(in the rows, 128 means zero)
First come named moves, each a turn or a mirror, each shown by rows before and after it. For each pair of rows after them, which moves, in which order, take the first row to the second? The first pair is done for you.
move G:
[123 143 149 117 124 120 112 144 134 124]  ->  [119 143 146 113 129 122 114 146 137 123]
[110 188  85 143 117 134 109  59 156  32]  ->  [122 188 105 166  80 125 103  59 143  40]
[128 143 110 110 106 149 144 131 150 109]  ->  [136 144 120 120  89 143 142 130 146 110]
move X:
[151  89 127 143 143 125  94 128 118 136]  ->  [151  97 115 134 145 132 124 138 101 158]
[102 109 162 121 144 113 109 150 166 112]  ->  [106  95 153 117 159 117 110 158 151 127]
[138 124 152 123 144 106 101 144 185 107]  ->  [144 100 145 118 168 111  99 153 169 125]
[171 141 140 158  70 109 127  93 123 130]  ->  [176 118 142 162  84 107 102  93 122 128]
move Y:
[122 149 104 100 145 134 182 148 112 163]  ->  [109 148 111 102 171 119 120 122 174  95]
[160 103 101 125 140 150 110 116 102 153]  ->  [156  99 102 126 149 147  87 109 123 130]
[136 116 127 157 127 143  48  97 142  67]  ->  [155 121 117 151  89 161 141 136  48 168]
[171 146  80 141 146 136 195  95  89 136]  ->  [157 142  86 145 170 122 135  70 152  70]
move C:
[123 130 140 138 140 116 143 142 121 141]  ->  [122 149 136 143 130 120 148 125 125 128]
[142 124 122 169 104 131 138 108 103 109]  ->  [142  92 132 161 126 127 129 137  94 136]
[142 102 163 148 141 106 108 152 128 139]  ->  [141 147 148 161 109 111 123 110 145 100]
move E:
[135 147 123 122  98 131 159 123 116 136]  ->  [121 145 133 106 112 126 162 143 134 138]
[105 173 143 114 116 111 124 121 189  80]  ->  [141 177 104 149  93 135 137  72 126  94]
[137 131  95 115 152 154 143 119 120 122]  ->  [118 128 117 105 157 141 130 136 154 108]
[152 127 133 166 104 135 114 121 103 128]  ->  [137 120 123 133 137 144 147 152  96 157]
Then:
Each pair is two moves apart.
[145  81 181 164  98  99  57 154 131 130]  ->  [155  82 160 158  92 116 110 168  76 185] : Y E
[109 152 114 118 133 141 157 120 122 146]  ->  [ 98 144 141 117 133 125 124 127 159 121] : E X
[117 142 134 127  96 115 100 108 158 116]  ->  [128 130 135 119  90 122 136 137 111 168] : Y C
[ 90  97 143 119 191 139  77 140 159 116]  ->  [ 87 104 189 129 138 120  87 172 158 138] : Y E
[116 126 122 116 133 113 122 145 164 100]  ->  [119 130 140 123 104 105 134 158 156 118] : Y E
[131 123 129 133 141 139 103  99 148  81]  ->  [144  89 154 144 125 126  90 128 123 118] : C G
[113 152 129 123 141 117 151 133 162 113]  ->  [133 138 127 151 135 115 111 104 151  98] : E X
[108 140 129 127 144 120 111 119 157  98]  ->  [120 152 122 127 119 130 166 135 107 146] : Y C
[127 135 104 138 150 154  94  89 126  96]  ->  [145 117 114 155 134 153  83  98 103 116] : G X
[ 98 124 141  94 169 118 125 165 176 121]  ->  [125 142 179 145  72 102 117 146 151 124] : G C
[108 151 172 128 137 132 117 105 171  98]  ->  [145 128 142 158 143 153 102  70 114 114] : X E
[106 152 105 117 146 130 132 109 149  96]  ->  [117 117 135 133 145 115  88 118 152  97] : C E
[177 139 147 179  75 132 108  95 125 115]  ->  [123 121 158  93 158 130 159 191 164 158] : E E
[126 104 133 115 129 120 126 133  90 153]  ->  [115 110 145 104 131 113 130 148 112 150] : E X
[134 129 165 115 107 127 103 191 156 126]  ->  [124 168 141 113 111 135 114 157 176  92] : G C
[119 129 100 100 171 119 131 122 134  98]  ->  [129 117 103 109 169 119 112 115 134  95] : E X
[136 133 118 159  92 119 141 121 120 144]  ->  [135 122 126 155  96 115 143 136 119 157] : C X
[142 122 153 126  87 109 144 158 116 160]  ->  [139 136 155 135  69 106 142 143 129 141] : X C
[146 150 116 158  90 131 144  96 127 106]  ->  [144 104 131 133 122 129 159 160 103 168] : C X
[141 151 114 132 142 151 138 111 151 117]  ->  [145 139 117 136 152 150 118 108 151 114] : X X
[122 164 127 142  69 137 150 116 139 117]  ->  [112 162 100 114 112 152 179 130 130 138] : E G
[138 120 126 138 106 115 136 127 108 154]  ->  [141 119 107 142 126 123 124 104 108 138] : Y E
[145 103 127 126 143 135 133 155  95 171]  ->  [146  98 151 147 130 117  78 130 137 123] : Y G
[106 168 110 120 124 138 166 101 154  95]  ->  [124  88 154 120 134 123 140 173 114 169] : G C
[170  87 123 136  80 133 129  95  97 141]  ->  [143 103  78  96 151 153 142  83 130 110] : G C
[108 126 158 124 122 113 137 136 147 134]  ->  [111 123 158 130 123 110 124 128 150 123] : C X
[115  94 144 152 128 114  85 119 137 122]  ->  [132 108 103 157 128 139 126  96  89 142] : C E
[130  94 144 120 134 119 120 147 107 129]  ->  [121 100 142 117 145 116 107 135 132 102] : X Y
[105 117 141 138 137 106 102 139 163 104]  ->  [126 117  94 138 148 140 153 126  92 148] : E E
[130 156 100 164  84 144 173 122 131 114]  ->  [115 126 106 127 127 144 188 175 131 150] : E C
[138 136 171 155  99 135 122 124 140 125]  ->  [150 119 161 156 108 142 128 130 110 152] : C E
[131 156 139 136 105  89 158 122 145 107]  ->  [157 137 112 152 115 108 153  99 101 121] : X E
[130 127 166 122  87  95 172 165 132 148]  ->  [139 122 174 135  75  90 152 156 128 142] : E C
[127 169 117 144 118 124 143 101 148 108]  ->  [125 165 104 135 137 132 148 101 147 111] : E Y
[100 112 152  80 162 112 157 201 157 160]  ->  [116 202 114 134  83 125 169  91 158  84] : C E
[129 121 136 129 128 118 131 139 120 157]  ->  [119 122 135 121 144 115 124 141 142 141] : E G
[136 160  75 115 163 141 168  97 115 116]  ->  [131 119  88 106 201 131 122 117 139 108] : C Y
[103 125 149 112 153 111  80 173 196  82]  ->  [133  85 165 138 134 107  57 186 153 116] : G X
[136  97  86  95 170 127 121 134 108 141]  ->  [143  90 128 103 127 109 126 167 100 167] : G E
[123 171 123 121  90 133 202 136  99 143]  ->  [ 90 168 156 103 115 109 156 153 181  93] : E Y
[156  92 109 131 159 144 120 130  79 162]  ->  [143  87 170 135 125 112  97 165 118 160] : E G
[149 132 168 142 121 125 148 130 104 161]  ->  [141 131 186 141 118 114 132 138 129 148] : E E
[125 156 153 125  88  98 158 153 145 142]  ->  [132 121 166 141 106  89  94 146 161 121] : X X
[130 108 137 128 100 125 124 150  92 162]  ->  [114 139 117 112 103 135 163 143 103 155] : C E
[145 153 155 137  75 104 121 115 156  81]  ->  [155 141 164 145  62 104 124 123 131 102] : Y X
[120  91 122 129 160 128  89 128 143 121]  ->  [125 153 102 145 104 143 145  93 120 120] : Y C
[122 101 169 114 159 122  91 132 158 119]  ->  [149 142 118 144 127 149 125  67 110 113] : C E
[116 151 131 125 111 125 149 127 131 129]  ->  [124 150 124 134 112 128 141 111 125 120] : Y E
[132 135 115 142 132 119 128 152 111 157]  ->  [117 148 126 135 123 109 130 158 135 146] : X E
[100 130 123 126 149 136 122 117 140 124]  ->  [114 117 149 145 117 125 113 127 120 141] : G C
[128 138 112 131 108 129 158 130 114 147]  ->  [116 127 120 131 136 118 110 118 161 104] : C Y
[108 125 122 118 153 121 128 172 161 113]  ->  [145 128 131 168  86 122 126 148 108 130] : G E
[128 147 130 131  81 116 103 116 125  92]  ->  [138 125 103 115 113 138 136 140  72 148] : E C
[140 169 119 126  66 131 115 144 142 139]  ->  [139 123 130 114 101 124  92 178 140 163] : Y C
[123 103 142 122 131  98 132 151 133 161]  ->  [124 131 130 142 109  98 112 106 158 110] : C X
[137 125  92 123 149 137 154 103 108 129]  ->  [136 101  99 117 171 130 128 116 123 125] : Y C
[154 102 141 161 123 132  75 131  95 124]  ->  [141  95 126 140 165 137  72 132 115 113] : E Y
[118 149 125 129 117 121 114 101 159  92]  ->  [128 121 127 134 132 120  88 103 150  97] : G X
[ 94 180 126 121 121 127 142 117 168  84]  ->  [135 156  93 155 124 145 122  77 114  91] : X E
[126  69 135 123 159 140 121 145 129 164]  ->  [130  93 142 129 119 140 159 151 111 181] : X G
[133 115 107 116 136 140 153 140  91 164]  ->  [102 145 143 100 117 120 156 159 152 136] : X E
[121  91 121 125 191 143 107 120 115 153]  ->  [129  93 167 158 130 117  74 119 126 141] : E G
[ 96 150  93  89 156 122 149 127 143 131]  ->  [126 124 144 130  83 102 130 147 102 170] : G C
[148 131 102 154 106 133 122  68  94 124]  ->  [149  80 119 137 144 124 102 112  84 161] : Y C
[ 89 132 135  95 168 117 133 150 191  91]  ->  [127 133 185 149  62  99 140 156 135 133] : G Y
[161  78 131 126 150 148 130 151 105 110]  ->  [154  76 144 124 144 138 129 162 118 111] : G E
[155  50 108 113 196 114  77 133 145 130]  ->  [145  65  90  93 213 124 105 138 148 135] : X Y
[ 81 124 152 108 154 117 101 154 145 124]  ->  [108 165 116 149 109 135 111  86 111  98] : C E
[147 149  92 139 116 157 142 117 109 136]  ->  [142 160  93 140 110 156 136 112 123 120] : G X
[110 136 120 100 118 122 141 148 143 101]  ->  [112 140 126 105 107 121 140 146 143 101] : Y X
[146 166 111 169  76 129 118  71 102 109]  ->  [120 159  71 127 164 145 118  70 135  89] : G X
[124  82 138 114 187 125  83 145 124 130]  ->  [145  82 166 144 128 117  83 146  97 150] : G Y
[141 112 173 165  81 105 111 141  80 167]  ->  [ 90 144 102  87 195 136 170 146 125 146] : G X
[111 114 152 143 118  99 125 154 155 144]  ->  [128 122 133 167 108 106 105 113 149 118] : G E
[103 144 125 128 148 119  99 114 165 115]  ->  [113 126 125 118 145 126 139 151 115 179] : C Y
[151  70 170 182 103 122  76 114  79 142]  ->  [149 105 159 194  81 123  79  80  97 105] : Y C
[122 160 113 119 142 137 135 114 162  92]  ->  [112 162 135 105 131 129 158 148 161 121] : Y E
[141 136 130 143 102 128 120 108 118 133]  ->  [138 111 141 122 129 124 122 140 118 156] : C E
[109 155 149 124 140 158 133 148 190 105]  ->  [140  89 155 142 156 158 102 167 134 154] : E C
[117 109 133 111 162 134  88 154 174 106]  ->  [138 111 134 112 124 143 148 180 106 177] : Y G
[116 148 138 127 127 129 128 112 158  94]  ->  [138 114 150 147 124 122  93 116 135 108] : C E
[131 176 172  94 101 113 156 158 171 131]  ->  [134 158 181 104 111 106 112 149 190 108] : Y X
[118 155 142 132 111 128 158 131 122 134]  ->  [112 140 137 113 144 132 157 148 126 142] : G C
[113 146 111  75 147 126 150 162 100 152]  ->  [132 143 160 129  75  96  90 140 115 123] : Y G
[125 120 109  99 159 140 165 142 119 156]  ->  [139 136 147 137  82 121 158 132 112 154] : G X
[138  85 144 140 131 131  99 122 102 145]  ->  [123 101 118 112 160 146 140 129  98 156] : G X
[153  84 146 144 130 122 110 158  79 178]  ->  [130 154  98 115 133 146 190 133  85 164] : C E
[131 116 121 118 105 127 161 150 110 166]  ->  [125 140 140 133  73 113 145 130 143 129] : X X
[149 117 119 124 162 143 130 116 135 100]  ->  [162 120 130 137 124 143 150 126 100 132] : Y G
[114 173 128 152  53 115 160 119 116 140]  ->  [ 87 167 145 116  80 106 169 162 151 148] : E E
[133 121 132 146 143 122  61 106 134 128]  ->  [140 142 128 140 107 130 132 129  84 184] : Y X
[109 145 139 130  87 128 152 130 147 118]  ->  [100 146 125 113 113 138 164 135 147 119] : G Y
[164 117 144 153 116 129  77 128  98 134]  ->  [143 149  99 124 164 146  94  98 133  94] : G C
[143 101 129 145  92 120 101 132  97 149]  ->  [144  98 104 137 120 134 113 126  86 157] : Y E
[ 98 148 131 117 122 128 146 121 141 112]  ->  [ 98 118 142 110 145 124 133 145 138 131] : C Y
[117 122 138 119 156 121 138 159 112 159]  ->  [113 145 156 141 121 105 106 129 149 109] : E C
[136 161 133 131 104 128 184 159 122 144]  ->  [134 124 160 128 117 114 150 187 131 152] : X C
[147  84 164 148 128 112 108 157  85 163]  ->  [137 164 145 167  79 115 127  90 123  95] : E C
[126 114 125 110 146 131 131 148 117 140]  ->  [130 115 132 129 134 124  98 122 135 107] : Y E
[113 145 113 104 119 140 172 162 134 111]  ->  [110 154 121 113 101 134 166 156 142 103] : X Y
[137 130 105 121 174 135 132 122 163 131]  ->  [165 119 140 163 108 121 112 121 134 149] : G X
[121 158 116 107 122 153 135 115 170 113]  ->  [135 161 120 115  94 155 156 125 137 144] : Y G
[109 131 156 123 129 122 120 149 119 110]  ->  [109 131 147 116 139 125 132 154 115 117] : Y G
[ 89 129 178  94 119  97 141 150 165 152]  ->  [142 137 125 140  87 128 161  87  77 169] : E E
[125 142 164 132  99 118 104 125 166 102]  ->  [144 112 153 130 106 134 136 152 101 171] : X Y
[151 139  82 155 137 151 119  82  93 127]  ->  [101 131 137 112 165 116  93 142 184 102] : E E
[134 126 120 127 104 126 195 134  86 147]  ->  [107 120 158 105 110 102 178 168 140 134] : E G
[140 136 134 129  66 135 143 142 104 145]  ->  [111 153 102  92 129 146 159 139 145 116] : G X
[134 150  93 130 152 153 154  88 105 127]  ->  [146 152 119 158 103 140 136  81 103 122] : G X
[132 143 162 150  65 108 147 149 124 153]  ->  [153 145 118 167  79 132 143 100  90 140] : Y E
[130  97 122 124 150 132 130 149  99 143]  ->  [133 146 116 147 102 132 141 104 110 108] : G C
[133 102 158 132 119  87  53 139 179  81]  ->  [139 143 115 143 112 106  73  84 169  51] : X C
[109 136 119  95 136 136 192 156 121 159]  ->  [121 151 135 123  83 127 190 141 111 156] : G C
[124 127 154 145 116 114 114 144 133 103]  ->  [141 128 131 156 118 125 115 118 111 101] : E Y
[145 142 137 144  99 117 142  93  95 144]  ->  [149 131 142 152 104 110 113  88 106 131] : X X
[158 105  85  97 144 181 122  88  68 144]  ->  [120 106 156  92 133 132  54 115 174  85] : E E
[127 119 121 139 125 134 121 125  99 141]  ->  [118 115 136 128 126 127 124 149 110 147] : E G
[134 125 126 121 124 131 149 146 114 156]  ->  [132 151 126 135 100 128 137 116 137 119] : C X
[107 151 152 140 120 123 122 118 161 102]  ->  [133 100 137 139 147 137 127 139  96 161] : E C
[120 148 157 133  80  98 122 130 135 122]  ->  [134 148 135 134  82 114 149 124  96 146] : Y E
[112 190 141 137  76 124 162  99 152 102]  ->  [106 168 129 127 127 122 120  91 185  68] : G X
[127 138 127 147 103 134 126 122 126 144]  ->  [113 133 108 120 147 142 128 128 137 143] : G C
[148  79 144 141 140 123  92 138 110 142]  ->  [126  84 158 121 142 116 109 166 129 150] : X E
[132  68 154 122 147 116  91 167 125 161]  ->  [125  83 138 105 151 127 137 178 111 182] : G X
[114 139 114  97 155 127 142 136 141 108]  ->  [134 136 151 135  90 108 117 127 133 108] : G Y
[133 108  94 123 156 144 161 145  81 156]  ->  [117 105 174 136 100 100 115 176 135 136] : E G
[128 148  98 124 141 142 121 105 144 101]  ->  [130 132  96 123 156 146 116 107 139 107] : X X
[139 144 137 128 124 130 143 134  77 173]  ->  [104 144 158 100 160 111 112 152 152 131] : G E
[147 109 117 144 128 151 103 113 112 134]  ->  [129 104 114 118 160 152 116 132 129 139] : G E
[114 179  91 106 127 150 186 109 130 115]  ->  [113 103 113  84 187 140 148 167 129 152] : Y C
[131 131 100 115 160 157 154 127 102 133]  ->  [139 126 133 146 127 134  93 105 136  87] : G Y
[142 133 141 151  87 112 120 137 107 138]  ->  [139 122 126 137 113 124 137 149  90 158] : X E
